rotation steps, each row followed by its count of steps
The counts run from 0 to 620.
[ -3 -11  -8  12   7 -50  72  -7   3 -50 -30 -23  19 -13  -9  -1   4 -23
 -38 -26   5   2 -15  17  12   9 -31 -19   8  18 -19  17 -13  -8 -14  23
 -23   1   7  43 -14  29  -4  15  -8   8  -5  -6   9  19   8  -7 -20 -34
  -7 -15   5  14  -3 -11  18  11  58   2  11 -31 -40  10  22  30   1  -5
   8 -31   5   6 -15  24 -15] => 273
[  3  30 -22  19  19  -7   7 -34  18 -14 -19 -40  21 -12   5  19  10   1
 -52 -25 -11 -35  -4  25 -17  29 -20   9  -5  39 -33  -4  -9  -1  18  29
  14  -8  11  42 -13  49   4   4  18   5  -6 -14  24 -30  17  -9  11  -6
 -28 -37 -15  -8   0 -29  30  24  18  13  -8  10  -4 -39  14  29   8 -31
  21  15 -26  -3  -1  32  -1] => 429
[  2  24  19  -4  -1  -4  53   8 -17  -4 -21  10  16  36  -6  10 -34 -46
  30  14 -26  27 -26   4  45 -11 -15 -14   5  -8  -4 -12 -20  -2  -7  -5
 -12 -15   2 -14  23  16  21 -35  22  23 -14  18   2 -18  -9  56 -38  13
 -23  20  20  15 -24  18  43  18  24  27 -21  16 -41 -15  10  23  15 -22
   6  -2  19 -25  32  16   3] => 62
[-13  43   6 -20 -22   5  28  32  11  15  -8   7  21  -2  -8  -2  -1 -19
   0  18 -30 -27 -16  -3   4 -21 -21 -32 -29  32 -19  -6 -18  -9  44  19
  22 -25  -1  -8  46  17 -25   8 -36   4  40  22 -38 -14  -4 -18   6 -14
 -37  33  37  53  -9   3  -5   7 -14  10 -23  41  -5 -13 -38  -2  -1  21
  14 -12  13  27   6   0   7] => 89
[-28  39   8 -16 -26  28  24  23  12  -2 -20   9  33   4   6  -7 -12 -25
  -6  53 -17 -17 -26   1   2 -22 -13 -12 -12  18 -19   3 -14  -1  43   0
  34  -9 -10  -7  42  15 -20  22 -26   7  30  35 -27  -6 -19 -26   3  -3
 -22  29  37  34   8   1  -7  10   2   4 -33  36 -11 -25 -27  16  -8  12
  -4 -22  15  44   8  -3   7] => 366
[ -2  28   2  20  -5  25  17  -3 -10   0  -5  20  17   3  13  27  -3 -27
  36   5 -45  25 -17   7  11 -12 -33 -23  -9   6  14   4 -48  30  16 -20
  13  -2 -21 -44   5  -6  47   6   6  31  -6  -4   3   2 -10  52 -21   8
 -33  29   0   2   1  10  11  19  17  38 -41  18 -34 -43  28  23  -3 -25
  17  -5  24  -6  -4   9  37] => 457
[  0  19 -15   9   1   9   2   6  33  -2  -8 -18  -2 -26   0  18  33   5
 -24 -37 -29 -49 -20  19 -35  -4 -38 -42 -20  44 -12  11 -37  29  36  13
  36  -4 -25 -16  16   7  -3  17  -1  32  11 -35  -6 -11  21  -2   0   2
 -47   2   6  23  -6 -15 -12   7   4   1 -25   1  -6 -44  13  14   0 -13
  27  -1 -20  -5 -27  17  24] => 297
[ -3   4  -3   7  25 -30  44 -16  -3 -40 -39 -28  27  -4  -4   1  -3 -26
 -62 -14  -2 -18 -25  30  15   5 -33   1  11  30 -29  12  -1  -4  -2  24
   3   1  -3  45   8  39  -8  -8   2   7 -12  -3  18 -15   7 -10 -14  -3
 -24 -29  -7  10  -7 -12  32  21  62  14 -20 -11 -25  -8  13  35  14 -25
   7  -7 -16   1  17  29 -15] => 555
[-14  48 -12   2 -27  22  19 -19   6 -21 -19 -24  17  25   7  -4  -7 -17
 -19  16   1 -13 -19 -30  -8  -2  14  -9  -5 -30 -32 -16 -16 -43  -2  15
  30 -14  23  17  18  19  -7  40   4  15  20  37 -26 -11  17 -35  14 -27
   4  32  58   8  16 -15  13  25 -26 -21  12  29  11 -47 -17   4 -21 -27
  11   6   4  15  -7  19   8] => 512
[-14  20  -1  11  29   6  15  -7  19 -30 -44 -34  31 -14  -5  11   5 -17
 -52  -4  -5 -26 -52  34  -1   0 -43 -13   6  24 -32   3 -16  20  20  15
  33   5 -10  20  22  23 -12   6  19  30  -7  -4  21 -10  10  -8  -3  20
 -42 -16 -13  -6   1  -5  28  19  53   7 -37  -5  -3 -27  14  37  -4 -37
   4  -5 -19   0  15  15  12] => 153
[ -3  26  -1   0 -36 -37  60  28  14  24   0  -2  -5  14 -13   4 -15 -13
  49 -17 -37   5  12  12   1  23   4 -10 -22  16  -1 -18 -20 -14  18  25
 -40 -31  20   6 -11  25  15 -25  13  14   9  -5 -13 -25  -1  52 -22 -20
 -21   0  13  35 -25   5  18  -8 -18   7  40  15 -52 -14  -4   9  17  11
  11  -8  26  -8   2  25  -3] => 203
[-10  40   4 -18 -20   8  23  19   4   8  -8   3  20   4  -7   0   7 -24
  -5  16 -17 -25 -17 -14   2 -28 -18 -33 -25  18 -26  -9 -22 -13  35  18
  32 -25   3 -13  51  19 -28  17 -37  -1  38  22 -39  -8   7 -27  13 -23
 -38  36  53  44  -1  10  -4  14 -15   2 -26  37   8 -19 -32  -8  -7   6
  10  -6   9  25   2   2   9] => 93
[  7  30   0   2 -11 -14  35  16   1  12  -9  12  11   5 -17  16   1 -12
  61 -32 -34  15 -22 -11   5  -5 -14 -40 -24  -5  -5 -28 -47   7   1  11
  -7 -22  12 -36  10  -2  20  -6  19  33   5   3 -12  -9  23  59 -14  -2
 -41  35  14  23 -24  29  27   6 -12  11   3  12 -15 -27   8  -3 -17 -22
  11   6  24 -37   4   6  39] => 604
[  4  26 -11  18   8  36 -13 -19   5   4  -8   1  31 -17  18  28  20   0
 -15 -10 -51 -27 -12  17 -25   1 -28  -3 -15  39  -6   9 -38  40  42  -2
  36   0 -24 -16  -7   8  37  16   0  28  -2 -11   8 -25  -2  13   2  18
 -33  -3 -21  -5   9  -5   0  12  11  28 -54  20  -7 -61  12  34  -3 -31
  19  16  -9   6  -7   6  30] => 440
[-16  -9 -11   1  -8 -29  46  22  35 -11 -40 -28  15 -33 -18   5  23  14
  -8 -57 -11 -35 -24  14 -39   1 -26 -37 -17  37 -26   9 -39  14  13  37
  15   5  -2  12  -3   7 -16  24   0  43  10 -10 -11  -7  25   4 -14   1
 -23  -6   3  30  -7  18  -6 -18  22 -27   6 -30 -19 -15  -7  25 -20  -3
   5 -19 -11  -5 -21   4  18] => 7
[  0  26 -10  29 -16   9  27   0  -5   1  16  28  14   0  17  24  -3 -23
  33   8 -55  26   5  14   1  13 -26   0  -9  11  18  10 -39  24  25 -19
 -14 -12 -12 -22 -29   5  60   6   6  20  -6 -13   6   0 -15  54 -20 -12
 -21  12 -13   7   8  -2   1  10   5  42 -13  16 -54 -40  32  27   5  -5
  16 -11  31   5 -14  18  22] => 458
[  3  -6   8  -4  29 -25  61 -10 -17 -41 -61 -22  40  -3 -11  -2 -12 -21
 -39 -27   5 -10 -32   9  12 -16 -22 -11   8  21 -40  10 -14  -4 -17  14
  14  10   3  37  -3  21  -6  -1   4  29 -16  17   3 -10   7   8 -25   9
  -6  -6   5  12  -7  19  35  10  64   9 -28 -22 -23  -6   1  47  -7 -37
  -4  -8 -11 -10  16   9  -2] => 547
[ -8  -7  -4  10  12 -48  69 -11 -10 -56 -36 -17  27  -6  -6  -2  -1 -31
 -34 -19   7   9 -21   6  24   0 -30 -12  14   5 -25  12 -15 -13 -25  19
 -14   5   9  40  -9  27  -3  20  -9  10  -7  10   6  20   9  -4 -26 -37
  -2  -5  11   8   3  -4  21  20  53   8   5 -34 -37   6  17  25  -9  -9
   4 -27  11   6 -11  23 -15] => 269
[-18  25   4  -7 -21  -4  53  30  11  23 -25  11  36  -4 -10   6 -30  -5
  51  17 -36   9 -11  22   1   9  -8   9 -17  32 -20 -11 -18   8  44  14
  -8 -16  13   0   1  17  11 -21   6  18   7  25 -10 -30 -26  51 -19  25
 -23   1 -17  32 -17  29  20 -20   4  21  -6  28 -42 -11 -27  30   0   6
 -17 -22  28  19  24  -3  12] => 345
[  6  30 -10  15  -5  48   0 -18  -5  -8 -15   7  14  18  12  23  -6 -18
   9   2 -41  -9 -17   1 -12  -8 -10 -14  -5   0   1  -6 -39  20  16 -20
  44   2 -22 -22  -2   4  43   8  30  45 -15  -1  -4 -31   3  40 -18  24
 -12  22  10  -6   7   4  14  16   2  13 -41  27 -16 -69  26  40  -3 -48
  22  19  -7 -13   1  11  32] => 41
[  9  45 -20  24   1  -4   7 -25  -3 -16  29 -10 -12  13  13  25  20 -33
 -12 -14 -37  -1  -3   1  14  19 -29 -18  -2  -1  11  -2 -29  -4   4   2
  -9 -25  -6 -14   3  23  30   2  11   1   2 -32  10  -1  17  16   1 -47
 -41  15  26  -3  -3 -46  19  46  -9  26  -2  20 -24 -47  47   0  16 -21
  45  13   4 -15 -14  44   6] => 585
[-26  34   3 -15 -36  -1  39  49  37  26 -18  -5  12  -3 -17  -2  -5  -4
  27  10 -31 -24 -18   5  -9  -5 -14 -27 -24  27 -17  -9 -22  -4  51  34
  10 -28   8  -9  36  18 -24   2  -7  18  35  21 -32 -14  -5   3   2  -5
 -37  17  26  48 -17  14  -5  -8 -21  -6   7  27 -15 -12 -35   4  -7  25
  -2 -22  16  24   3   0  15] => 492
[ -8  28  -8  18 -27 -15  53  13   5   6  10  16   4   3   3  16 -11 -28
  48   5 -46  36   0  12  15  19 -24  -5  -5  11  19   0 -31  14  19  -3
 -35 -18  -2 -18 -17  14  39  -8   5  15  -1 -11   2   3 -17  59 -26 -21
 -24   8  -6  21  -8   0   8   7   6  32  10  11 -67 -14  26  21  12  12
   9 -23  40   5  -4  23   3] => 467
[-10  52 -18   5 -25  -5  25 -13   4 -13   8 -17  14  14   5  -5   6 -19
 -27  14 -12 -11   4 -27   4   4  -1 -11 -15  -6 -26  -9 -12 -42   5  24
   6 -27  27  19  14  35 -10  33 -24 -14  30  22 -23  -2  14 -46  21 -61
 -15  25  52  23   9 -34  10  34 -26   0  13  36  -1 -32 -13  -7  -4   1
  26   0  10  23 -12  24  -8] => 100
[ -9  33 -15   1 -43  28  28  -6   3   0 -19   0  26   1  15  -1   4   6
   3   4 -25 -25  11 -29 -42   0  13  -5 -25   4 -16   1 -30 -16  20   4
  33  -7   8  12 -18  11  11  55 -19  25  25  33 -39 -13   1 -20   3 -19
  21  30  43  31  28   2 -20  -4 -28 -20   7  23 -13 -57 -27  18 -27  -1
   5  -8  15  37 -30   0  15] => 514
[ 10  36 -20  23 -17   0   7 -13   9   5  33   2  -8  -9  17  24  27 -18
  -3 -15 -54  -7  17   5  -8  19 -30 -22 -20  24  16  12 -39  13  26  -3
  -6 -21 -16 -18 -14  21  39  13  -6   5  10 -41   5  -5   3  14  -3 -39
 -30  10  11  11   4 -40  -9  25 -10  28  -1  16 -36 -47  32   7  19  -2
  41   4   8   3 -35  34   7] => 584
[  0  11 -21  11  11 -36  39 -23  18 -16 -30 -43  26 -19 -11   7  11  11
 -47 -50  -9 -36  -2  22 -22  27 -11   8  -4  43 -38   1  -6  -7  11  40
  -4  -6  19  51 -30  42   0   1   9  16   2 -14  12 -32  22  -2   2 -12
 -15 -44 -18   8  -9 -14  20   5  24   0  15 -13 -17 -21   8  31  -4 -20
  14   7 -20  -2  -7  25 -10] => 420
[-10   7 -12  10   0 -43  57   1  29 -36 -38 -49   8 -10 -24   4  14  -4
 -32 -48  14 -20 -32  11  -9  16 -25 -27   6   6 -35  -4 -19 -17 -14  45
  -5  -6  16  37   1  26 -20  16  23  27  -2  -5   3   2  30  -7  -8 -22
 -23 -14  17  12 -13  -7  25  13  28 -24  30 -32  -9  -8  17  14  -8 -20
   9 -15 -11 -13  -8  22   3] => 5
[ 10  43 -15  19   8  -1  -5 -24   0 -15  23 -11  -9   7  15  21  20 -36
 -31 -10 -31 -11 -14   1  11   8 -33 -21   3   5   5   6 -24   3   9   4
   6 -18 -11 -15  20  30  21   8   9   2   5 -29  13   0  15  -3  -1 -39
 -44  16  26  -5  -6 -45  18  51  10  31 -19  19 -15 -48  45   0  21 -24
  45  16  -5 -15 -12  40   6] => 581
[  8  45 -15  21  -2   8   2 -27   0  -5   5 -14  -1  22   8  26   6 -15
  13 -15 -32   2 -13  -9   2  18  -1 -15  -2 -20  -2 -25 -30  -7  -6   2
   6 -18   8 -12  -3  13  39   8  44  31 -13 -17  11 -17  26  39  -7 -16
 -28  19  24 -16  -4 -19  35  30 -20   8  10  21  -8 -65  42  12   1 -45
  32  24   0 -36  -6  34  23] => 317
[ -2 -12 -15   5 -32 -18  65  -5 -13 -29 -16   6  18  -4   8  -4   9 -11
   0 -35 -22  -5  17 -28 -22 -12  -5 -29 -19   3  -4  14 -34 -13 -12   6
   4  -2   1  12 -32   7  19  45 -31  24  14   6 -30  12  14  -4 -23 -41
  23  28  37  42  20   3 -23 -10   3 -11  15 -18 -42 -22  -6  20 -20  14
  14 -22  23  24 -47  10  -3] => 393
